[[139 135 140 127 125]
 [139 123 120 121 112]
 [136 130 139 125 131]
 [129 145 131 137 114]
 [154 147 155 126 118]]
|
[[139 123 120 121 112]
 [136 130 139 125 131]
 [139 135 140 127 125]
 [129 145 131 137 114]
 [154 147 155 126 118]]

[[116 113 124 113 124 139 107 116 113]
 [115 137 140 109 114 144 122 120 102]
 [127 107 111 133 140 128 116 124 129]
 [128 106 112 133 140 123 115 124 138]
 [114 120 133 106 117 140 108 115 112]]
|
[[128 106 112 133 140 123 115 124 138]
 [127 107 111 133 140 128 116 124 129]
 [116 113 124 113 124 139 107 116 113]
 [114 120 133 106 117 140 108 115 112]
 [115 137 140 109 114 144 122 120 102]]

[[133 132 137 116 135 146 136 116 112 138]
 [137 137 138 118 134 130 119 146 120 136]
 [119 117 127 132 113 132 137 123 102 128]]
|
[[119 117 127 132 113 132 137 123 102 128]
 [133 132 137 116 135 146 136 116 112 138]
 [137 137 138 118 134 130 119 146 120 136]]

[[136 140 116 121 120 141 143 133 129 132 122 122]
 [127 118 133 126 116 128 138 116 140 116 129 110]
 [123 151 118 125 124 123 123 148 116 145 125 132]
 [125 129 130 124 114 122 134 128 131 124 127 111]]
|
[[127 118 133 126 116 128 138 116 140 116 129 110]
 [125 129 130 124 114 122 134 128 131 124 127 111]
 [136 140 116 121 120 141 143 133 129 132 122 122]
 [123 151 118 125 124 123 123 148 116 145 125 132]]

[[136 138 130 125 124 115 112 106 107 107 105  98 100]
 [117 128 132 135 140 142 144 146 150 156 156 157 155]]
|
[[117 128 132 135 140 142 144 146 150 156 156 157 155]
 [136 138 130 125 124 115 112 106 107 107 105  98 100]]

[[147 150 116 112 136]
 [118 113 152 153 117]
 [125 127 130 130 136]]
|
[[118 113 152 153 117]
 [125 127 130 130 136]
 [147 150 116 112 136]]
---
[[129 130 128 133 129 120]
 [133 125 109 101 123 138]
 [145 118 127 153 128 136]
 [131 113 130 150 133 108]
 [111 144 120 121 109 129]
 [136 117 140 141 136 106]
 [127 116 119 104 123 136]]
|
[[133 125 109 101 123 138]
 [131 113 130 150 133 108]
 [136 117 140 141 136 106]]

[[124 130 116 120 131 138 138 147]
 [124 141 121 120 145 138 139 146]
 [124 142 121 126 137 139 138 155]
 [111 134 148 120 137 138 133 117]
 [124 113 121 132 102 138 138 144]
 [141 130 109 120 124 138 138 149]
 [124 121 134 120 131 123 130 102]
 [138 129 116 120 124 133 138 146]
 [124 119 134 120 131 138 131 110]
 [124 140 121 129 137 138 138 152]]
|
[[124 141 121 120 145 138 139 146]
 [111 134 148 120 137 138 133 117]
 [141 130 109 120 124 138 138 149]
 [138 129 116 120 124 133 138 146]
 [124 140 121 129 137 138 138 152]]

[[140 132 123 130 121 121 117 122 138 124 115 125 135 120 150 128]
 [143 133 122 129 118 121 117 122 138 123 115 125 134 119 152 127]
 [143 131 123 130 118 122 116 123 137 123 115 124 133 121 150 126]
 [138 131 122 131 120 123 116 123 137 125 117 125 134 122 149 127]]
|
[[143 133 122 129 118 121 117 122 138 123 115 125 134 119 152 127]
 [138 131 122 131 120 123 116 123 137 125 117 125 134 122 149 127]]

[[104 107 123 128]
 [104 119 131 130]]
|
[[104 119 131 130]]

[[144 135 129 140 145]
 [116 127 126 119 107]
 [119 130 120 127 125]]
|
[[116 127 126 119 107]]

[[150 117 123 113 127 121 121]
 [114 120 133 119 132 118 124]]
|
[[114 120 133 119 132 118 124]]

[[121 109 115 123 127 116 133 128 122 147 139 138 129 129 118]
 [131 137 131 123 123 144 118 120 124 120 124 120 124 131 133]
 [120 120 119 117 118 141 117 117 117 136 137 134 134 121 136]
 [141 125 134 139 121 115 124 131 140 133 115 130 132 105 121]]
|
[[131 137 131 123 123 144 118 120 124 120 124 120 124 131 133]
 [141 125 134 139 121 115 124 131 140 133 115 130 132 105 121]]
---
[[129 121 108 121 121 115 130 112]
 [138 132 132 148 140 141 124 154]
 [135 121 143 142 124 144 122 152]
 [138 127 139 146 137 144 118 149]]
|
[[135 121 143 142 124 144 122 152]
 [138 127 139 146 137 144 118 149]
 [138 132 132 148 140 141 124 154]
 [129 121 108 121 121 115 130 112]]

[[122 134 130 120 123 129 129 100 141 135]
 [139 128 133 117 129 129 111 144 150 128]
 [135 135 122 127 122 129 131 116 127 115]
 [139 141 109 132 115 127 138 108 135 129]]
|
[[139 128 133 117 129 129 111 144 150 128]
 [122 134 130 120 123 129 129 100 141 135]
 [135 135 122 127 122 129 131 116 127 115]
 [139 141 109 132 115 127 138 108 135 129]]

[[117 112 113 145 121 127 108 110 129]
 [127 118 136 132 111 121 125 135 130]
 [140 116 132 126 102 123 126 141 138]
 [136 133 135 123 126 127 135 138 130]
 [133 132 139 125 125 127 135 138 126]
 [132 137 120 118 141 134 133 126 129]
 [125 113 127 135 109 122 118 128 132]
 [116 109 117 144 116 126 109 113 127]]
|
[[133 132 139 125 125 127 135 138 126]
 [127 118 136 132 111 121 125 135 130]
 [136 133 135 123 126 127 135 138 130]
 [140 116 132 126 102 123 126 141 138]
 [125 113 127 135 109 122 118 128 132]
 [132 137 120 118 141 134 133 126 129]
 [116 109 117 144 116 126 109 113 127]
 [117 112 113 145 121 127 108 110 129]]

[[136 140 123 114 126 140]
 [129 130 124 112 106 118]
 [107 122 139 123 108 116]
 [133 144 117 128 138 141]
 [122 137 116 149 149 131]
 [147 130 118 111 124 130]
 [111 129 133 136 121 123]
 [133 156  99 156 158 141]
 [113 138 126 140 121 122]
 [117 129 137 132 128 135]
 [156 136  98 124 138 126]
 [127 133 121 137 150 136]]
|
[[107 122 139 123 108 116]
 [117 129 137 132 128 135]
 [111 129 133 136 121 123]
 [113 138 126 140 121 122]
 [129 130 124 112 106 118]
 [136 140 123 114 126 140]
 [127 133 121 137 150 136]
 [147 130 118 111 124 130]
 [133 144 117 128 138 141]
 [122 137 116 149 149 131]
 [133 156  99 156 158 141]
 [156 136  98 124 138 126]]

[[106 126 137 119 119 129 123 121 118 128 116 123]
 [125 123 124 123 124 122 124 122 123 124 123 123]
 [134 126 104 129 118 119 121 132 128 111 135 128]
 [123 125 126 123 134 127 117 140 141 127 129 139]]
|
[[106 126 137 119 119 129 123 121 118 128 116 123]
 [123 125 126 123 134 127 117 140 141 127 129 139]
 [125 123 124 123 124 122 124 122 123 124 123 123]
 [134 126 104 129 118 119 121 132 128 111 135 128]]

[[122 145 127 142 134 107 124]
 [113 123 144 117 140 117 123]]
|
[[113 123 144 117 140 117 123]
 [122 145 127 142 134 107 124]]
